Turns, then the turns between two rows, first turn first; the first pair answered:
turn J:
[  6  -7  -2  10 -10 -24  10 -31 -20  -3 -12  16  -9 -12 -11  20]  ->  [ -6   6 -13  11 -20  17 -22  19   9  13  27   0  -3  14  16 -13]
[  4   5  12  11  16  -4  -4  -1   8   5  -8  -5   8  -6 -15  -3]  ->  [  3   7  10  15  14  -2  -8  -3  13  10  -2  -5   6  -3 -15  -7]
[ -4  -3  -5 -17  -4   0  -1  -6 -24   6 -13   3  14   5 -15  16]  ->  [ -3   7  -4   1 -21  -4 -11 -14  -9  15  16   5  13  10  -2   1]
turn E:
[  4  -3   8  20 -16 -16 -10 -17   7   0  21  14  16   4   0   2]  ->  [  3  -3   4  16 -22  -8 -13  -7   3   1  24  14  17  10   6   2]
[  6   9  -2 -20  -5   8  -1  11  -7 -19  -9   4  -3   6  -1   4]  ->  [  5  16   8 -15   8   5  -1  16   8 -15  -7  -6  -2   3   0  -8]
[ 14   2 -22  15  14 -17  10 -46  23  26   2  26  12  -3  -7  -9]  ->  [ 18  -9 -44  -2 -15   4   0 -32   2  23   9  30   9  16  -1  11]
[-26  11 -12 -23  33 -14  13  11  -4 -17 -30 -28 -10 -11  -8   9]  ->  [-25   6 -24 -30  20  -7  13  10 -17 -21 -27 -22 -11  -4  -7  23]
turn Z:
[-2  1 -2  5 -5  1  4  6  7  8  1  2  3  1  1 -4]  ->  [ 0  0  0  4 -5 -3  8 -1  1  5 -4  6  0 -3 -2  3]
[ -8   1   3   5  18   0  10  13  12  -8 -14 -14  -2  -2  -4 -26]  ->  [ -2   7  -3  23 -12  -9   4  -6  13   1  12  -3  -4   6   6 -22]
[  3  -4  -6  -3   0 -10  -5 -12 -13  -1  14  -3  -3   1 -11  13]  ->  [ -4  -4  -3 -15  17  -3  -4   5  -7  -2   2  -9   0  -2 -13   6]
[  7   6   2   0   1   2 -14   4  24  16  16  -8   0  16  16 -29]  ->  [ 19  -4   3   2 -12 -24   4 -36  -2   5   1   8  -7   3   1   0]
Pairs:
(two turns a pair)
[-17  24  10  14  12 -12  -5   1  45   6  14 -33   2   8  -8 -22]  ->  [-10   5 -30  -7 -38   7 -12   0  -8  -2  18 -11  -9  34  -2  27] | E then E
[ -2 -12  -4  -3  24  19   7  11  -4 -11 -22  -4   4  -2  -8   4]  ->  [  9  -8 -13  20 -21  11  -4 -12  -7   0  15  12   0  11   6  12] | J then E
[  3   4  20   9  34   6 -23  -3  -9  13 -12  -5   8   2  -9  -4]  ->  [  2   6  19  13  31   8 -28  -3  -4  18  -3  -7   8   6  -4 -10] | J then J
[-11 -26 -18 -13   9   4 -23  20  -7 -10   1   0   3 -10 -10  15]  ->  [ -9 -11  -1   9  18 -11 -26  10  22   1  18  -7   6 -20  -4  -8] | Z then E
[-13 -15  -4  -4   2   3  10 -12 -12 -26  17 -14 -26  15   1  15]  ->  [-13 -15   4  -3  16  -5  15 -19  -8 -27   7 -17 -25   5  -4  11] | E then J
[  2   5 -24 -18  -4  28   8  16 -11  18   1   3 -10  11   9  -9]  ->  [  6  -2 -22 -22   2  14  17   2 -24  10 -16  10 -12   2  -2   5] | Z then Z
[  3   0 -18   4 -16  27 -20  34  14  29  40  -3   1  19  25 -21]  ->  [ -1  -7 -15 -13   7  40 -18  51  12  24  19 -11   3  17  18 -24] | J then Z
[  8   9   0  26 -18  -4  -8 -21  15  23  35   6  -1   9  18 -11]  ->  [ -8   2  10  -9  39  21   1  25  20   9 -13 -16   6   3   4 -26] | Z then Z
[  0   6  12  -3  33 -25  10 -11   9   0 -19  -1  10  -6  -6 -15]  ->  [ -6  -3 -15 -26  16  16  -6  27  -6   0  -9  -4   9  21   6  -7] | E then Z
[ -4   8  24  15  33 -19   3  -1  26  -2 -11 -23   0 -19  -1 -30]  ->  [  6   7  22  22  17 -37  10 -30  12  -5 -12 -11  -7 -25  -4 -14] | Z then Z
[ -9  10  -6  -7   0  -1  -6  34  27  10   0 -14  21   7  11 -22]  ->  [  1  -8 -23 -27 -18  -6  10  18 -20  -7 -24   4  17  10  -2  17] | J then E
[  5 -23 -17 -12  -7   3 -11   0 -38 -14  -2  -1  -5   4  10  22]  ->  [ -3  -3  -1  14   2   3 -29  12   7   4  30 -15  -2   7  26 -18] | J then E
[ -6  -4   1  -8  25   2  -3  24   6  -3 -10 -14   6  -1  -6 -17]  ->  [  5 -12 -17  -2 -19  -6  -5  -2 -26  -5   2   9  -2  11  -3  18] | J then E
[ -5  -3   2  -2  11  -5   0   0  14  -3   4  -1   0  -4   0 -10]  ->  [ -1  -8 -10 -14  -7   6  -3   4   1  -4   7   2  -1   6   3   6] | E then E
[ 13 -30  -5 -16   3  -6  27 -19   0 -12 -21 -19 -11  -7  -6   9]  ->  [ 14 -28   2  -8   8 -16  26 -30   9  -9 -17 -22 -12 -12  -8   3] | Z then J
[-13   6  -5 -13  -1  19 -11  12  -3  -7  14  11  -3  10   9   7]  ->  [ -9   6  -6 -10  -7  12  -8   2 -13  -9  14  17  -5   9   6  16] | Z then J
[  2   1   5  -1  -4  -8  11 -16 -13  -4  -4  18   3 -22  -3   8]  ->  [ -3  -4  -1 -15   7  13   7   7 -14  -6 -14   9   7 -16  -3   3] | J then J
[  7  10  -9  14 -30 -13  -1 -18  -3   2  29   9  -1   5  11  -4]  ->  [ -6  -2 -11 -26  11  16   6  29 -13 -13 -18  -6   5   7  -2  -3] | E then J
[ -4  11 -12  13 -47  10 -27   0  12  13  41   8  -4   3  16   0]  ->  [-19  -2  -2 -33  20  31 -11  44  12  -6 -18 -16   5  -8  -3  -9] | Z then Z
[-2  2  2 11 -2 -2  0 -6 13  9 24 -4 -4  4  6 -8]  ->  [ -5   2  -3   3   2   8  -3   5  14   8  23  -8  -3   8   9 -11] | Z then J
[ 15   8 -12   0 -21  -3 -19   3   5  -2  15  -5   3   2  31  10]  ->  [ 16   8   1  10 -13 -24  -8 -24   9  -5   4  -3   2 -13  20  13] | E then E
[ 34   8  11  30  39  14   9  14  50  36   3 -12  11   1  12 -28]  ->  [ 43  -6  14  15  50 -11  34 -16  21  18 -39  -2   7 -17 -11   0] | Z then Z
[ 11  16  14  32  -7 -28  -1 -29  21  10  23   2  -1 -12   0 -15]  ->  [ -2  16  20  10  29  -5  -4  15  35   9   4 -16   6 -11  -2 -35] | Z then Z
[-28  17  28  26  41  -6  -4 -14  21  -5   6  -8  -8 -12 -32 -35]  ->  [-15   0  -4  23 -23  -8  -5 -47 -31 -10  17  24 -22   6 -30  18] | Z then E
[ -8  23  20  38  -9 -15  -9 -31  18  36  19  -7  -4 -17  15 -21]  ->  [ -4  -7 -21 -15 -35  18  -4 -12 -51  11 -14  10  -8   5   6  35] | Z then E
[-16   4   4  -2 -15   3 -11  27  -3  -2  15 -11   3  15  17  -6]  ->  [-15  -3   5 -19   4  -5   8  23 -20 -14 -18 -10   2   2   1   8] | Z then Z
[  6   8  -8  14 -18 -13 -13 -10  -1  11  38   9 -13   1  10  -2]  ->  [ -4   2   7 -14  43  -7   3  18   5  -5 -11 -12  -5 -14 -11 -15] | J then E
[  6  18   9  29 -29  -8   6 -21  12   2  12  -3   2  10   5  -8]  ->  [  8   7  12  13 -12 -19  25 -27  -7 -15 -22   0   0  -1 -12   9] | J then J
[  9 -27 -16 -25  -5  16  -3 -17 -24  -6 -25   8  -6  13  -4  22]  ->  [ 15 -23  -7  -6  -7  -9   1 -47 -17  -4 -19  12  -6   3  -5  21] | Z then J
[ 42  14 -16   8 -39 -25 -15 -12   1 -16  24   3   7  19   1   0]  ->  [ 42   7  -5  -6  -7 -39   9 -22 -11 -30 -14   3   9   1 -19  11] | E then Z
[ -2 -10  -4  -7  11 -14   9   1 -22 -11 -45  -5  -3 -10 -18  51]  ->  [-13  -3 -13 -17  13  27 -14  51  -2  -1 -25 -22   4  10  -1  27] | J then J
[-10   2  -4 -18  11  37 -40   7 -20   4 -28  10 -22  -6 -15  -3]  ->  [ -8  13  -6   0  -7  38 -53   5  -4  19   2  10 -22   1  -3 -16] | J then J
